(in the rows, 128 means zero)
Each path below is one point turned by a fixed rotation once a step. After each direction that follows a path, write how fast that rotation turns it, in degrees each step (0 if it stays still).
Each turn is a multiple of 5 degrees from 10 to 175, or 0.
Each row of a path follows its step; steps can be skipped.

step 0: [124 126 133 135 139 114 117 118 122 108 120 132 120 143 140 127 130 132
 140 123 129 137 127 119 133]
step 1: [108 127 140 113 144 123 126 125 130 115 132 139 130 116 125 132 118 140
 131 135 134 118 123 133 133]
step 2: [138 125 140 127 130 140 117 132 123 121 121 129 140 113 129 143 139 130
 130 143 112 126 120 132 138]
step 3: [141 133 122 129 127 117 125 135 127 125 123 151 128 130 133 121 129 122
 135 132 105 116 130 138 120]
step 4: [142 119 135 126 127 113 122 134 117 132 134 138 109 111 118 115 127 130
 131 122 132 128 123 117 126]
step 5: [127 134 127 126 130 120 130 114 123 114 144 114 123 126 109 131 136 127
 127 131 115 119 130 111 127]
step 6: [133 127 107 126 119 123 117 116 120 109 130 117 129 123 132 136 123 133
 137 132 135 120 119 141 122]
step 7: [121 130 124 121 139 118 101 126 128 136 120 129 124 122 133 142 120 110
 134 134 130 132 130 125 120]
step 8: [110 130 127 134 120 127 124 135 121 125 134 139 123 120 137 128 123 115
 135 132 122 122 127 116 153]
step 9: [123 127 126 133 134 126 116 123 140 117 132 139 121 123 132 119 157 138
 136 131 126 130 125 131 138]
step 10: [115 122 129 121 131 126 133 128 125 135 133 131 120 104 126 129 137 138
 126 138 118 117 133 144 113]
step 11: [147 124 132 137 117 131 115 115 117 139 135 122 124 116 130 127 125 124
 122 135 109 132 135 133 132]
Speeds:
[128 126 130 130 126 128 128 133 137 128 120 131 130 123 129 127 131 128
 127 128 127 121 130 127 132]	55
[124 130 132 127 130 130 130 125 128 121 129 123 127 125 124 129 134 130
 126 122 130 125 128 134 129]	85
[130 127 124 125 132 133 131 123 131 127 126 124 132 121 132 128 125 129
 126 132 124 129 124 129 124]	85
[124 130 124 131 123 127 129 124 132 126 125 126 128 126 126 133 126 122
 133 125 134 130 126 123 125]	45
[123 128 124 127 123 127 136 132 124 127 131 131 129 125 129 127 121 129
 129 129 129 121 127 131 129]	160

step 0: [123 137 128 134 128 128 126 141 124 122 126 124 135 130 121 123 130 118
 129 128 141 118 138 126 150]
step 1: [131 125 113 134 143 129 130 133 119 116 123 125 131 132 144 127 143 119
 130 127 134 124 125 131 128]
step 2: [139 135 118 129 139 131 135 132 129 117 134 116 129 128 120 111 119 123
 134 127 130 132 132 131 136]
step 3: [123 135 120 135 137 131 131 131 120 113 124 125 132 128 122 135 128 136
 129 131 137 121 115 121 146]
step 4: [143 124 129 141 145 119 137 138 126 125 123 125 126 131 132 133 128 121
 134 122 140 136 127 130 132]
step 5: [134 137 126 136 123 133 138 140 124 118 140 128 134 126 127 120 137 130
 135 131 129 137 129 134 146]
step 6: [130 126 130 121 138 129 126 141 113 113 127 123 121 141 131 135 131 120
 133 135 131 125 123 123 139]
step 7: [130 138 126 140 142 117 125 135 127 126 134 124 132 134 137 117 126 124
 133 129 140 128 143 124 139]
step 8: [123 135 122 132 141 135 141 137 124 111 134 122 139 122 132 126 138 124
 134 135 125 126 122 125 126]
step 9: [135 123 127 126 139 118 127 137 121 110 125 112 126 128 118 121 125 128
 130 120 131 134 130 119 135]
step 10: [127 140 109 144 133 120 127 136 126 126 135 127 128 128 127 136 133 133
 136 129 134 132 125 120 141]
step 11: [138 128 131 129 136 123 144 146 121 125 130 121 138 137 132 131 126 124
 142 124 126 128 118 128 128]
Speeds:
[133 127 134 130 121 128 131 132 128 132 129 133 126 132 129 134 128 129
 130 127 128 131 125 129 134]	55
[128 127 126 129 129 133 134 130 130 127 125 124 120 129 129 136 128 126
 129 133 127 127 130 127 123]	155
[129 121 129 133 130 124 129 125 127 130 129 129 125 126 124 125 130 127
 132 134 121 122 128 128 131]	0
[132 120 131 129 131 125 128 124 125 127 131 124 125 133 131 127 123 125
 126 122 128 131 130 128 125]	145
[131 128 124 128 132 124 124 126 134 130 126 132 121 128 134 126 134 129
 129 127 131 132 128 125 129]	125

step 0: [130 107 124 130 134 116 139 133 121 143 131 134 135 138 127 132 123 130
 135 132 131 121 127 140 130]
step 1: [137 133 132 120 145 122 106 122 118 130 130 127 128 132 119 133 117 127
 122 123 123 125 125 121 130]
step 2: [114 107 135 136 137 131 131 123 123 123 122 125 129 141 130 130 117 122
 133 140 128 136 137 130 129]
step 3: [136 135 144 131 133 133 121 119 121 124 134 132 125 119 125 139 126 116
 133 108 129 135 136 133 130]
step 4: [116 121 129 139 117 138 124 132 138 121 120 136 135 133 131 124 111 129
 130 123 138 120 141 124 132]
step 5: [135 129 136 133 128 138 124 129 140 134 142 137 122 112 120 137 126 142
 127 126 128 138 129 140 129]
step 6: [126 140 116 141 125 134 121 128 140 124 127 131 129 127 137 138 122 123
 124 145 129 113 131 120 121]
step 7: [133 132 132 133 134 122 142 115 150 127 138 131 130 120 120 118 135 129
 134 136 122 136 124 128 133]
step 8: [132 128 111 128 123 131 129 123 129 119 136 133 123 134 138 135 141 122
 126 125 118 108 129 124 138]
step 9: [130 131 126 110 122 131 134 133 134 123 131 126 142 130 110 118 129 126
 136 139 121 134 125 128 143]
step 10: [126 117 125 112 124 132 133 127 131 127 129 119 119 131 134 147 131 121
 121 125 129 119 110 135 131]
step 11: [136 130 126 134 120 129 123 132 123 133 120 120 144 135 117 128 128 119
 139 129 130 140 110 117 130]
Speeds:
[129 121 133 125 124 130 121 125 124 131 123 126 126 129 127 128 127 122
 128 129 131 131 127 128 133]	40
[132 123 126 131 126 128 125 127 128 131 129 132 130 131 128 122 129 135
 129 120 127 124 127 125 132]	95
[130 131 132 123 125 122 127 125 127 126 133 130 128 127 129 132 127 134
 131 128 130 134 128 122 129]	170
